In the rows, zero is written as 128.
Each path is a new rotation, seen through one point. The rows after it are directions, each followed by how far the rotation turns it, in degrees per step (0 if it stays put).
Each turn is a multiple of 5 degrees from 10 to 175, or 0.
Each row of a path follows its step; steps can be skipped.
Rotation 1:
step 5: [116 127 123 140 125 132 126 137 137 127 117 132 131 129 119 122 127 129
 125 130 132 135 129 130 129 124 118 122 127 126 125 133 128 128 129 132
 130 122 124 123 125 127 127 132 128 127 124 132 126 125 130 134 135 127
 131 126 134 130 136]
step 8: [119 128 131 129 125 133 127 138 135 129 125 122 125 124 120 131 127 129
 130 130 137 134 127 130 133 116 122 126 128 129 124 129 128 133 135 137
 128 122 130 127 128 123 129 129 134 126 128 137 126 121 131 136 134 129
 128 119 135 125 128]
step 14: [121 133 126 133 125 128 132 135 135 135 120 131 130 133 117 130 125 132
 123 135 137 129 131 125 126 127 132 125 129 129 116 127 124 129 137 132
 135 123 123 131 134 129 124 131 125 126 125 125 137 124 131 134 126 134
 128 123 132 130 127]
step 17: [119 127 128 132 129 127 132 135 130 131 118 127 134 132 123 127 122 124
 130 127 133 135 129 126 128 118 126 131 120 133 115 127 124 125 128 131
 138 119 127 127 132 125 127 132 131 126 127 124 125 124 135 129 128 136
 130 121 132 134 130]
step 27: [126 123 123 132 121 127 124 134 123 143 124 119 130 129 123 132 130 133
 131 125 132 128 123 123 129 119 131 131 136 128 127 118 134 122 126 130
 135 124 120 129 128 122 128 127 126 130 129 126 126 127 134 129 135 128
 134 118 125 128 131]
step 28: [121 124 133 130 121 130 124 129 132 140 132 130 129 122 122 133 128 130
 137 129 132 135 126 138 127 114 124 126 129 125 123 131 126 123 133 131
 131 125 135 120 133 124 130 127 126 128 136 124 132 128 130 133 131 124
 128 120 135 128 129]
step 29: [117 125 132 126 126 129 137 129 126 131 126 127 136 120 120 132 127 127
 122 128 135 140 123 127 127 120 130 125 120 131 121 125 125 130 138 130
 136 125 123 134 133 122 127 122 127 123 126 128 132 123 130 128 132 128
 130 128 125 126 131]
step 35: [122 137 127 133 125 133 123 130 130 129 124 132 129 126 115 132 130 134
 121 125 128 136 123 127 129 125 132 134 124 128 125 133 131 127 141 131
 129 118 118 130 126 132 129 133 123 129 132 126 128 126 132 135 132 128
 130 131 124 129 136]
step 40: [118 134 127 126 126 127 125 132 132 130 126 137 122 127 120 134 128 131
 133 125 139 131 123 132 133 114 127 129 129 121 124 127 116 126 133 127
 129 122 123 124 126 125 124 128 125 129 129 134 129 125 126 129 129 122
 129 122 128 129 132]
[129 128 127 129 128 129 128 129 127 128 127 129 129 128 129 127 130 127
 130 129 125 129 124 127 127 129 129 128 131 129 130 126 130 128 128 128
 127 127 129 131 127 128 129 128 128 126 131 127 128 126 127 127 129 127
 130 128 124 126 128]
125
[128 130 129 130 129 129 126 128 130 128 128 130 129 130 127 129 129 127
 131 127 129 130 130 127 128 129 127 127 129 127 127 128 129 127 129 126
 127 127 130 127 129 130 127 128 123 129 127 125 128 127 128 130 127 127
 128 131 130 127 127]
155
[128 127 125 126 128 129 127 126 129 128 127 128 128 127 128 128 128 125
 128 130 127 128 131 127 126 128 129 131 129 129 129 125 129 128 132 129
 127 126 126 127 130 127 130 126 126 130 127 129 126 129 128 126 127 127
 131 129 128 129 128]
125
[128 129 127 127 127 128 127 126 129 131 129 129 130 127 129 131 127 129
 128 127 128 130 127 130 128 131 127 129 124 126 130 129 130 128 127 126
 127 129 127 128 129 126 127 127 128 128 127 128 127 127 127 131 130 125
 129 128 126 129 129]
10
[128 127 129 128 126 129 131 129 130 127 127 131 129 128 129 129 127 127
 128 127 129 128 128 127 128 128 127 128 127 126 130 129 127 130 129 130
 128 124 129 129 129 127 131 129 130 127 130 128 130 129 129 130 127 130
 128 130 127 130 127]
120
[128 128 127 130 126 129 130 128 128 127 129 127 128 128 128 129 128 126
 128 129 128 129 128 131 126 128 127 124 129 129 129 129 129 128 129 131
 127 131 129 128 129 127 128 127 130 128 127 129 126 128 131 128 129 126
 127 131 130 125 128]
140
